Rows swapped in pairs by one turn or mirror: which row each one swaps with
The rows were stretched afterwards, more along some directions than others.
Z_468: [93, 71, 202, 205, -72, -445, -471, 73, -62, 231, 62, 54, -48, 272, -55, -71]
Z_945: [61, 43, 327, 89, -98, -401, -379, 128, -119, 88, 66, 21, 86, 272, -90, 86]
Z_475: [60, -48, 23, 145, -50, -37, -232, 165, -51, 187, 42, -74, 48, 36, -231, -40]
Z_123: [-124, -28, -81, 22, -80, -19, -5, 73, 19, 225, 90, -122, -21, 53, 30, 135]
Z_748: [374, 64, 120, 197, -200, -364, -216, -283, -67, 455, 124, 160, 153, 237, -120, -54]
Z_321: [209, 3, 237, 152, -80, -210, 36, -111, 29, 5, 88, -207, 71, 60, -188, 30]
Z_982: [79, 41, 166, 106, -43, -373, -414, 88, -82, 236, 123, -24, -64, 273, -94, -40]
Z_784: [253, -209, 184, 137, 7, -168, -130, 69, -133, 96, 51, -88, 37, 320, -340, -77]
Z_579: [261, -90, 321, 216, 6, -205, -170, 25, -259, 117, 135, -26, 60, 359, -401, -68]
Z_252: [175, 152, 218, 276, -89, -388, -391, 59, 0, 247, 162, 12, -24, 228, -119, -40]
Z_146: [101, 11, -178, 106, -71, -34, 101, -240, 27, 514, 95, 52, 55, 10, 63, -13]
Z_348: [249, 148, 204, 168, -121, -271, 51, -53, -59, 80, 93, -177, 116, 20, -295, -13]
Z_335: [-38, -73, -45, -5, 43, -169, -157, 133, -8, 193, 54, -209, -67, 108, -79, 9]
Z_963: [289, -199, 258, 121, -73, -246, -132, 14, -98, 164, 14, -51, 61, 347, -324, -159]
Z_725: [46, -35, 138, 102, -59, -429, -372, 108, -89, 84, -34, 43, 91, 406, 25, 107]
Z_179: [255, -165, 215, 102, -61, -96, -103, 35, -101, 97, 11, -29, 64, 366, -321, -49]
Z_310: [363, 146, 204, 87, -169, -343, -70, -279, -133, 272, -16, 66, 159, 85, -105, -92]
Z_451: [165, -88, 95, 4, -4, -233, 117, -110, 105, 82, -93, -220, 144, 28, -11, 98]
Z_397: [144, -213, -9, 4, -44, -179, -15, -71, -69, 371, -38, 137, 149, 131, 16, 42]
Z_742: [-5, -16, -67, 51, -76, -169, -237, 104, -24, 193, -42, -121, 35, -12, -94, -69]
Z_983: [216, 43, 313, 142, -128, -48, 82, -122, -118, 1, 135, -200, 114, -18, -334, 14]
Z_514: [170, -13, -115, 149, -88, -118, 7, -255, -36, 487, 96, 56, 150, 27, -98, -18]
Z_339: [293, -120, 63, 150, -141, -35, -6, -179, -160, 414, 24, 110, 147, 94, -178, -66]
Z_295: [137, -32, 172, 116, -76, -107, 178, -96, -6, 4, 86, -177, 99, 54, -146, 67]
Z_813: [196, -27, 242, 143, -91, -273, 37, -131, 43, 67, 10, -168, 111, 99, -174, -59]
Z_812: [199, -73, 35, 49, -109, -158, -28, -88, -115, 298, -158, 36, 218, 45, -74, 53]
Z_738: [-37, -29, 82, 21, -25, -191, -264, 84, -69, 19, -49, -130, 98, 8, -105, 36]
Z_948: [265, 77, -107, 13, -133, -529, -15, -211, 100, 470, 34, 18, 139, 122, 180, 12]
Z_947: [242, -120, 373, 216, -36, -102, -124, 118, -268, 111, 106, 45, 40, 291, -474, -48]
Z_108: [222, -15, -123, 54, -104, -103, -84, -79, -115, 278, 12, 27, 61, -94, -131, -186]
Z_432: [173, 13, 5, 77, -27, -67, 82, -188, -161, 421, 31, 51, 58, 21, -139, -95]
Z_217: [225, 125, 29, 176, -85, -377, -54, -163, -26, 580, 82, 75, 15, 201, 53, 19]
Z_790: [314, 145, 3, 240, -130, -383, -13, -308, -12, 509, 110, 48, 107, 128, 19, -59]
Z_829: [288, -200, 188, 43, 11, -289, -101, 6, -30, 229, -23, -53, 41, 352, -136, -7]
Z_284: [325, 47, 57, 128, -175, -333, -181, -252, -36, 367, 10, 153, 163, 237, 26, -48]
Z_834: [83, -49, 304, 59, -31, -384, -389, 93, -67, -101, -73, -89, 73, 224, -81, 69]
Z_993: [253, 163, 24, 203, -84, -385, -181, -176, -57, 369, 146, 111, -34, 61, 1, -161]
Z_53: [270, -168, 224, 127, -47, -193, -56, 40, -151, 99, 90, -30, 57, 374, -278, -37]
Z_115: [122, 70, 165, 152, -62, -155, 111, -147, 88, 62, 62, -165, 70, 97, -112, 63]
Z_594: [155, -7, 321, 40, -51, -490, -359, 102, -70, 105, -38, -95, 54, 311, -31, -9]
Z_112: [-81, -137, 132, -26, 46, -101, -90, 141, -57, 109, -62, -184, 43, 45, -46, 49]
Z_915: [-83, -27, 28, 13, -13, -171, -168, 178, -88, 198, 62, -102, 56, 98, -100, 67]

Z_812 is swapped with Z_217
Z_945 is swapped with Z_915
Z_982 is swapped with Z_738
Z_983 is swapped with Z_579
Z_451 is swapped with Z_829
Z_108 is swapped with Z_993

